In the data rows, the value 128 means zero.
Some points:
108 135 190 101 111 128 115 144 98 166 104 147 158 89 109 129 149 100 122 97 151 143 126 98 125 146 110 116 129 129 160 136 146 139 102 83 104 134 114 137 91 108 99 115
141 135 109 83 135 145 151 168 96 141 126 91 126 123 162 132 135 107 134 112 122 134 157 103 177 142 111 153 110 150 147 130 97 147 151 155 130 108 106 133 120 161 128 116
177 124 118 117 117 139 124 120 162 121 147 112 98 102 94 139 103 160 161 84 79 110 111 170 149 163 129 109 121 130 115 116 170 108 172 126 148 115 115 144 87 128 153 134
124 151 88 113 127 142 140 113 111 98 132 159 138 167 81 128 185 152 149 118 162 143 170 117 109 110 120 112 113 102 170 154 140 116 130 110 139 111 163 135 107 142 133 152
152 103 113 113 127 151 140 99 136 151 86 139 136 139 134 77 179 76 119 140 105 133 120 142 110 179 142 136 117 129 81 152 121 146 126 126 143 167 123 143 116 127 177 123
105 220 119 126 139 100 119 115 81 151 135 199 134 116 125 139 105 133 124 127 76 90 117 104 138 97 144 156 132 112 96 129 146 126 162 134 132 100 103 160 145 105 161 123
169 177 130 133 125 155 115 91 141 116 74 90 130 85 136 119 137 159 125 151 142 129 57 149 119 132 151 143 132 111 127 123 127 114 131 141 115 97 139 112 141 168 130 81
63 143 84 145 149 93 117 142 88 169 140 98 109 129 114 91 143 167 173 119 152 82 110 98 133 132 160 128 146 123 77 113 140 105 121 134 156 150 105 133 113 130 159 116
152 114 81 118 135 150 153 125 122 128 113 118 143 149 177 64 69 138 155 100 126 132 160 127 139 144 112 151 97 130 147 119 120 125 156 149 82 129 95 148 137 144 129 155
134 144 120 161 136 99 133 151 102 120 129 99 156 83 118 118 116 135 109 115 77 169 136 143 165 163 105 127 156 152 130 139 137 141 81 132 135 125 160 117 164 87 126 123
130 127 76 113 113 96 103 108 149 134 98 142 170 160 102 183 137 116 95 104 126 145 126 144 129 115 152 152 155 150 150 108 133 141 152 144 122 132 109 132 132 136 99 146
164 156 133 157 173 75 142 141 133 106 104 152 100 151 118 148 164 109 166 138 123 141 163 158 114 100 114 110 126 115 125 151 111 123 135 139 85 144 113 93 102 100 95 121
129 149 109 134 87 156 149 169 135 134 129 95 114 172 157 143 178 123 119 175 127 106 121 135 125 161 124 155 134 90 145 143 147 157 103 84 109 120 104 130 163 106 149 97
134 121 159 83 80 118 112 107 117 96 125 150 150 135 195 166 141 132 173 154 94 104 138 123 145 145 140 108 146 115 139 157 117 124 120 133 138 167 137 136 119 149 92 129
139 158 92 114 154 131 114 113 150 114 168 139 120 121 98 112 146 84 126 125 152 142 129 98 124 79 101 100 104 113 132 166 134 156 109 125 146 121 134 103 126 176 113 123
147 124 153 131 88 89 148 132 130 174 110 98 133 127 108 151 120 145 153 96 123 124 147 101 106 113 119 112 98 82 110 117 114 114 156 119 179 97 120 105 167 127 137 125
83 166 183 102 134 134 101 111 120 99 141 97 105 136 151 118 132 92 142 110 135 117 110 124 89 137 118 156 116 173 145 133 123 92 169 116 95 121 140 115 136 150 148 166
108 99 100 103 131 118 192 77 124 145 119 174 49 109 120 133 83 146 124 146 147 193 92 115 130 161 102 170 159 127 127 132 148 114 92 144 135 102 147 115 120 120 99 148
143 126 152 136 125 134 156 99 141 131 112 113 94 131 109 142 109 122 177 100 93 87 136 89 125 126 154 82 144 136 112 66 133 148 148 134 120 137 139 117 113 120 162 128
122 132 106 79 149 131 104 121 133 132 174 138 159 150 90 134 122 150 165 145 140 150 124 145 112 137 176 123 128 149 170 106 111 165 130 143 150 174 131 96 145 98 133 124
183 153 117 108 118 132 121 172 118 131 151 143 83 100 107 188 107 129 103 106 134 114 117 119 101 143 127 111 159 108 95 136 118 114 142 146 127 129 122 202 164 132 140 127
163 91 150 124 142 141 173 133 122 160 177 138 143 136 162 94 174 116 71 153 97 151 100 107 105 108 151 166 181 111 118 125 121 116 167 107 134 148 131 147 161 134 139 126
94 136 126 142 183 104 156 126 137 115 121 157 124 100 153 131 135 129 101 113 144 93 157 165 127 150 138 120 114 132 142 117 91 130 115 117 174 117 131 135 139 114 123 134
131 108 124 109 145 129 120 121 125 85 181 167 161 146 101 127 107 123 104 104 143 102 122 113 150 150 120 137 125 91 141 129 78 130 97 131 114 115 120 96 142 124 164 118
113 124 139 114 133 155 150 139 123 166 121 121 79 108 112 153 80 134 110 138 115 148 157 146 133 123 109 151 151 120 143 144 135 129 88 109 108 150 187 134 109 136 121 105
146 138 156 155 131 94 102 141 111 121 122 118 139 113 107 91 110 156 114 151 101 192 116 137 174 131 119 128 141 133 134 111 157 123 97 83 122 134 140 144 118 119 134 136
134 128 111 115 168 146 76 125 141 95 141 133 162 145 119 129 113 70 139 124 133 126 139 146 129 119 115 147 129 84 112 100 111 89 79 127 182 91 132 121 121 112 119 116
176 101 93 173 141 119 110 134 95 146 144 135 130 118 128 133 133 105 165 110 165 110 130 142 100 92 137 142 137 132 153 102 136 166 112 114 126 145 157 115 130 162 98 168
155 156 177 134 112 186 157 110 129 106 105 130 151 91 115 133 139 170 114 105 174 124 149 146 132 112 149 154 146 121 83 120 153 174 126 127 120 127 160 100 145 144 121 92
152 122 135 133 103 153 144 142 154 131 116 125 102 150 103 63 166 127 112 164 106 105 125 140 144 135 178 137 126 143 102 144 107 130 101 104 128 95 108 130 163 121 115 155
159 135 119 96 156 152 128 154 83 117 129 114 124 135 170 112 98 130 150 130 106 155 120 113 106 136 102 123 86 170 130 132 105 115 152 150 128 128 123 162 110 139 105 100
88 103 141 184 129 145 124 155 145 128 162 133 162 136 89 148 101 94 151 153 134 139 107 137 154 138 128 144 92 87 135 144 137 127 156 155 126 134 125 140 130 153 94 110
131 96 109 113 128 106 126 112 165 84 112 132 159 151 89 127 148 148 108 116 119 101 119 78 124 67 102 164 154 151 153 133 110 123 121 164 132 138 122 172 118 114 131 102
109 36 132 101 161 139 119 114 118 106 87 134 114 97 151 133 137 150 155 123 131 155 104 169 173 96 169 126 135 107 110 160 143 138 144 109 97 78 142 150 150 142 171 74
128 94 125 163 106 117 50 114 153 138 160 143 89 138 175 157 153 143 115 127 124 136 154 121 140 142 90 140 113 162 124 95 125 180 121 149 107 122 124 122 156 112 136 132
78 131 118 145 186 130 119 112 172 142 102 137 137 145 118 154 136 198 94 123 89 112 101 152 118 124 89 115 114 126 128 133 81 132 107 102 132 193 104 139 122 146 124 122
153 138 135 155 116 192 143 129 89 126 150 128 125 165 145 127 145 149 99 156 136 132 116 142 113 146 118 110 158 146 119 126 126 118 151 94 139 106 85 115 135 102 113 86
125 174 145 87 118 148 162 187 142 106 107 96 134 190 157 123 103 131 124 123 142 170 132 122 116 115 123 146 107 152 86 95 141 159 97 139 128 142 129 123 119 140 135 164
93 120 187 156 126 130 112 136 108 146 125 139 113 169 155 120 172 133 122 98 113 134 120 127 123 129 120 134 105 148 131 113 138 90 112 206 123 118 128 124 125 165 139 153
139 80 84 174 136 143 108 167 131 108 127 114 152 97 156 159 132 133 130 113 125 122 112 87 65 102 136 158 121 121 120 164 123 114 105 120 142 124 120 84 72 132 139 172
128 72 134 89 179 154 145 93 105 140 124 98 130 147 109 111 121 113 106 169 127 95 158 132 83 142 103 120 123 123 86 138 193 139 137 107 107 93 104 120 156 131 92 147
135 121 144 88 85 148 119 115 141 201 138 147 120 92 101 113 101 136 112 136 127 147 152 125 124 117 145 159 103 138 147 150 124 78 73 117 108 131 121 121 119 107 133 134
112 140 115 123 148 97 158 146 185 117 153 162 134 97 143 143 165 124 147 132 164 129 140 151 132 118 103 100 138 161 117 96 138 68 141 108 123 150 109 110 149 147 122 110
128 119 86 130 96 88 140 163 135 129 142 149 193 125 94 134 123 112 127 177 121 105 105 145 113 164 112 108 133 139 137 99 112 138 148 152 101 82 195 120 91 136 144 134
131 143 145 135 136 140 126 111 169 183 134 94 144 152 142 124 127 147 163 74 147 96 112 115 174 145 130 103 158 114 102 143 125 142 172 138 135 124 167 141 121 90 113 167
85 120 150 144 97 118 68 152 132 87 133 136 70 135 132 123 146 146 111 137 123 160 180 109 108 157 126 152 133 132 116 85 109 164 157 123 130 129 132 146 136 146 127 143
80 121 123 101 52 148 141 121 94 105 143 122 115 89 149 102 107 112 124 104 110 125 132 205 106 77 90 107 151 106 115 119 113 134 143 145 137 140 117 111 104 120 96 147
154 139 151 156 117 71 145 76 128 122 146 84 108 122 135 141 139 119 112 169 175 126 160 142 136 124 120 108 127 121 149 151 96 121 142 147 129 150 113 135 96 149 157 145
139 127 137 142 79 81 117 125 148 151 146 126 110 174 134 121 76 136 144 96 135 104 112 119 107 102 158 103 89 136 88 149 144 129 132 106 153 115 119 123 122 128 118 73
83 116 141 186 116 157 143 117 127 127 140 125 170 120 103 176 101 88 171 165 132 130 131 120 131 125 133 129 132 135 142 148 107 145 134 137 127 112 129 162 130 149 147 139
97 158 108 127 177 116 141 126 176 134 160 128 128 107 168 133 146 134 119 150 137 143 142 140 130 113 179 70 106 126 157 113 147 147 139 143 113 133 122 119 119 97 103 132
114 119 92 194 110 111 126 98 96 95 107 82 143 116 129 116 117 99 90 96 130 147 140 92 135 139 135 90 131 155 141 129 157 83 111 98 105 159 149 125 159 107 115 98
116 131 183 147 122 112 107 159 141 122 74 135 132 130 128 77 93 116 104 124 149 123 125 97 117 155 150 103 168 144 185 154 155 131 110 125 144 128 105 101 133 116 124 125
134 131 172 150 130 102 148 112 117 93 135 123 130 117 153 138 135 131 110 161 123 95 92 150 164 113 136 143 71 113 137 125 125 123 122 145 148 154 122 139 90 91 130 160
129 116 126 84 122 152 89 153 115 151 60 143 100 114 112 120 102 111 111 165 157 120 112 112 189 109 116 96 123 136 156 131 143 101 143 124 125 154 152 106 142 100 137 150
Along one direction, these points spread out more than along any other. Take the direction at right angles to it along which they spread out most. Then take the direction at right angles to both along which they spread out most. Go by this last direction. How far along it is each point below, from 0 to 99? The average is 50, and the first point in the table lies past the average. One standard deviation of the points above along it is 16.
109 36 132 101 161 139 119 114 118 106 87 134 114 97 151 133 137 150 155 123 131 155 104 169 173 96 169 126 135 107 110 160 143 138 144 109 97 78 142 150 150 142 171 74 64
88 103 141 184 129 145 124 155 145 128 162 133 162 136 89 148 101 94 151 153 134 139 107 137 154 138 128 144 92 87 135 144 137 127 156 155 126 134 125 140 130 153 94 110 53
143 126 152 136 125 134 156 99 141 131 112 113 94 131 109 142 109 122 177 100 93 87 136 89 125 126 154 82 144 136 112 66 133 148 148 134 120 137 139 117 113 120 162 128 70
154 139 151 156 117 71 145 76 128 122 146 84 108 122 135 141 139 119 112 169 175 126 160 142 136 124 120 108 127 121 149 151 96 121 142 147 129 150 113 135 96 149 157 145 47
128 72 134 89 179 154 145 93 105 140 124 98 130 147 109 111 121 113 106 169 127 95 158 132 83 142 103 120 123 123 86 138 193 139 137 107 107 93 104 120 156 131 92 147 32
152 114 81 118 135 150 153 125 122 128 113 118 143 149 177 64 69 138 155 100 126 132 160 127 139 144 112 151 97 130 147 119 120 125 156 149 82 129 95 148 137 144 129 155 25
85 120 150 144 97 118 68 152 132 87 133 136 70 135 132 123 146 146 111 137 123 160 180 109 108 157 126 152 133 132 116 85 109 164 157 123 130 129 132 146 136 146 127 143 25
78 131 118 145 186 130 119 112 172 142 102 137 137 145 118 154 136 198 94 123 89 112 101 152 118 124 89 115 114 126 128 133 81 132 107 102 132 193 104 139 122 146 124 122 55
135 121 144 88 85 148 119 115 141 201 138 147 120 92 101 113 101 136 112 136 127 147 152 125 124 117 145 159 103 138 147 150 124 78 73 117 108 131 121 121 119 107 133 134 65
122 132 106 79 149 131 104 121 133 132 174 138 159 150 90 134 122 150 165 145 140 150 124 145 112 137 176 123 128 149 170 106 111 165 130 143 150 174 131 96 145 98 133 124 51
129 149 109 134 87 156 149 169 135 134 129 95 114 172 157 143 178 123 119 175 127 106 121 135 125 161 124 155 134 90 145 143 147 157 103 84 109 120 104 130 163 106 149 97 25
